In the rows, 128 means zero.
The rows of A fall into a few groups, which share some directions, and each row is roughly a mix of its group's hidden directions, except one row that fits no group.
A, 83 rows:
[[143 112 176 111 113 157 117  94 104 108 137  88  90 130 116 106 140 108
  130]
 [136 165 135 145 142 129 117 130 134 160 112 143  54 104 136 119 131 103
  113]
 [129 141 157 138  96 137 117 105 108 161  95 144  81 117 115 158 148  97
  111]
 [136  90  96 129 115 157 177 146 141 131 140 111 156 131 119 128  81 103
  136]
 [ 97 116 160 122 112 132 148  95  90 115 160 138 161 155 114 163 158 135
  126]
 [155  89  95 120 114 157 155 114 122 101 134 115 177 144 126 107  93 128
  123]
 [128 162  94 133 163 107 112 179 141 126 142 114 114 114 150 101 106 132
  163]
 [117 127 173 121 141 106 113  95 127 128 138 170 143 153 127 134 170 161
   97]
 [145  98 142 103 134 143 135  96 130  94 153 125 178 161 130  97 127 158
  116]
 [157 105 176 102 138 137 108 108 143 112 128 143 116 154 134  72 128 144
  108]
 [123 121 179 134 107 140 125  87 123 161 100 137  98 125 111 157 157 112
  100]
 [114 173 145 135 136  95  84 116 113 132 108 151  99 116 136 143 173 147
  119]
 [107 170 112 151 117 106 102 131 104 144  95 129 104  97 128 173 156 122
  133]
 [ 94 146 102 156 108 118 143 115  97 143 108 130 140 108 119 193 148 118
  126]
 [113  98 179 131 118 137 151  88 113 152 130 157 147 157 115 155 145 124
  103]
 [118 173 128 141 115 108  87 132  94 131 108 122  84 101 128 155 158 117
  141]
 [105 149  69 152 129 106 143 156 131 147 116 145 162 114 133 170 119 133
  136]
 [ 89 167 103 155 125 110 135 123  98 145 124 131 135 109 128 188 154 128
  134]
 [143  88 145 102 136 144 147 112 146 105 159 130 174 161 128  94 117 152
  119]
 [144 107 159 100 124 152 123  86 111  85 156 102 148 150 124  97 140 145
  125]
 [145  96 175 102 139 147 125  95 129 103 150 119 140 160 131  81 128 145
  120]
 [129 160  88 135 146 103 117 193 143 130 141 142 109 117 143 113 106 124
  155]
 [140  83 137 110 137 148 165 128 152 116 170 127 169 158 123 103 103 135
  125]
 [140 119 104 128 163 107 128 177 188 138 129 143 126 122 140  99 101 141
  125]
 [143  97 126 116 140 126 138 113 149 117 133 158 190 162 136 106 117 166
  106]
 [140  92 115 128 124 160 180 147 149 143 149 126 143 142 124 113  77 100
  133]
 [151  89 149 130 116 141 140 112 170 161  93 153 117 125 112 132 124 118
   80]
 [130 159 157 129 127 127  95 125 110 129 119 111  54 104 128 121 150 106
  133]
 [110 171 134 143 127  93  91 128 116 147 102 156 100 110 130 160 168 136
  118]
 [148 122 185 106 141 137 103 112 138 118 133 128  80 139 131  78 139 129
  116]
 [138 147 170 116 139 137 102 115 127 118 131 114  57 117 132  90 146 120
  124]
 [149  77 156 105 130 154 152 110 144 114 150 132 155 161 124  91 109 134
  113]
 [112 166  95 152 115 108 113 154 118 151 101 125 103  93 125 173 137 111
  143]
 [115 173 122 140 121 103  83 129 105 129  95 115  95  97 129 153 161 129
  138]
 [142  80 123 115 126 159 170 130 144 118 158 110 163 148 121 105  89 120
  133]
 [ 96 144 135 117 141 116 122 113  93  86 165 106 162 141 134 134 158 159
  154]
 [135 139 146 137  85 149 122  96  91 148  97 134  92 120 115 157 143  92
  114]
 [139 108 152 139  94 148 149 112 125 171 109 161 108 133 108 157 125  90
  100]
 [108 172 139 139 130  94  85 126 112 141 108 143 102 111 130 159 173 139
  126]
 [117 148 152 131 109 126 107 147 105 135 131 100  68 105 114 149 144  91
  156]
 [124 112 103 114 150 124 138 131 134  82 159 107 184 143 137 104 118 164
  141]
 [132 135 158 140 119 125 118 127 148 177  93 154  74 111 118 145 140 104
  105]
 [127 131 153 132  82 148 129  86  85 138 108 137 111 129 110 164 151 102
  113]
 [139  85 115 113 138 141 147 110 143  94 142 109 187 144 130 104 113 157
  119]
 [120 117 102 112 142 119 136 135 126  78 162 117 184 145 136 110 124 164
  142]
 [100 144  85 157 108 124 149 136 108 146 114 118 137 102 119 189 129 108
  138]
 [146  79 146 107 132 153 153 105 144 112 148 127 168 160 126  95 109 143
  112]
 [112 155 121 149 106 123 116 139 101 146 109 106  82  94 119 168 139  92
  145]
 [147  88  86 120 111 149 154 148 144 103 127  93 157 121 119 117  88 116
  138]
 [152  77 137 109 129 155 159 132 154 117 153 122 153 154 123  91  93 124
  126]
 [120 168 157 131 133  97  75 121 114 135 109 137  93 115 134 138 172 141
  128]
 [139  89 116 120 131 139 153 108 141 118 135 143 197 157 131 116 111 155
  109]
 [118 172 147 141 127 107  86 140 114 156 106 128  77 107 130 147 152 116
  143]
 [116 131  85 131 128 102 133 146 129 123 136 152 199 143 132 156 128 158
  136]
 [129  81 126 113 114 137 158 109 129 100 148 142 189 157 115 131 127 146
  109]
 [164  98 153  99 142 136 120 145 166 113 150 128 126 148 130  69 107 136
  128]
 [113 161 148 137 136  99 105 157 147 164 115 156  73 110 126 144 150 119
  128]
 [158 107 170  98 145 134 107 125 150 107 147 124 122 151 133  67 123 144
  127]
 [137  85 139 107 133 136 144 101 139  92 150 135 177 157 126 103 130 159
  106]
 [ 95 156  97 155 116 109 130 119 100 140 107 135 135 106 123 190 154 128
  124]
 [125 169 129 120 122 139 106  99  87  93 140  87  93 107 131 124 159 128
  139]
 [137 137 145 141 135 120 113 145 164 176  94 146  71 105 127 130 128 109
  112]
 [ 99 158  88 155 113 114 132 139 106 143 110 118 127  97 122 187 139 115
  141]
 [114 136  79 151 132 101 142 157 143 156 107 164 166 124 135 164 114 137
  125]
 [145 114 183 103 142 146 120 121 148 117 149 120  82 139 126  76 128 124
  123]
 [123 108  83 133 134 129 166 133 147 129 134 143 197 143 131 138 103 149
  121]
 [118 175 115 149 124 112 103 153 118 158 100 131  80  97 132 152 135 106
  144]
 [141 115 177  96 130 148 115 108 120  91 164 100 113 144 121  88 143 134
  137]
 [135 118  90 124 161 121 138 162 153 106 154 112 164 133 144  92  95 148
  147]
 [141 155 161 107 151 115  89 119 136 106 142 142  95 135 142  82 154 157
  120]
 [105 163 100 151 129 101 124 174 135 161 115 141 100 101 129 163 125 109
  144]
 [148  86 121 112 135 152 167 133 154 113 155 130 159 153 128  91  91 131
  121]
 [152  97 183 100 133 147 118 101 135 106 146 121 119 153 125  80 131 136
  116]
 [127  81 142 113 127 144 150  87 129 101 141 116 183 150 119 125 134 154
  110]
 [124 118  96 117 138 128 146 139 115  85 169 115 184 148 136 111 111 149
  150]
 [111 136  96 159 110 110 134 154 118 167  94 138 129 109 123 183 120 102
  135]
 [152  96 147 138 124 143 141 121 168 177  96 148 106 123 118 129 111 104
   93]
 [115 143  75 153 145 110 151 153 155 158 105 163 148 118 142 147 107 136
  115]
 [134 121 100 125 172 117 131 162 166 116 147 107 152 127 148  88  97 151
  145]
 [141 131  93 129 167 116 125 173 169 125 136 116 134 119 148  88  93 141
  145]
 [130 157 130 126 122 102  87 145 152 131  85 150  79 100 128 130 155 136
  113]
 [104 175 120 146 127  98  94 125 104 134 107 130 108 102 130 167 169 136
  132]
 [139  82 133 110 131 158 167 109 143 109 154 114 172 153 123 103 104 137
  120]]
One row of each group comes first, with its name. Which group is each row after those in?
[144  89 129 113 141 142 153 112 153 117 141 143 181 159 133  97 108 155
 106] : D
[109 137  68 150 110 131 153 147 114 131 119 101 143  99 121 171 114 108
 146] : W
[132 132 103 128 169 104 123 181 178 133 137 131 125 119 145  96 102 143
 140] : S

[107 163 106 153 129 109 123 166 132 160 109 137  85  96 128 159 127 104
 141] : D
[154 102 139 137 105 142 141 125 154 171  94 160 102 122 113 138 115  96
  92] : S
[148  81 136 113 131 156 167 125 154 124 149 140 151 157 126  91  92 126
 113] : W
[113 175 124 140 119  97  87 148 101 135 115 130  93 105 126 160 157 120
 148] : D
[118 123  93 126 114 118 137 124 110 108 141 128 206 144 125 159 131 152
 140] : D
[118 161 131 135 150  95 100 170 162 151 115 149  80 105 136 126 140 131
 131] : S
[107 176 129 144 129  95  93 140 115 151 112 139  99 105 128 168 164 128
 135] : W
[129 170  93 131 130  97 101 184 137 127 121 152  92 108 137 122 124 123
 145] : S
[145  98 147  99 135 149 138  98 132  93 159 118 166 158 129  91 126 155
 120] : D
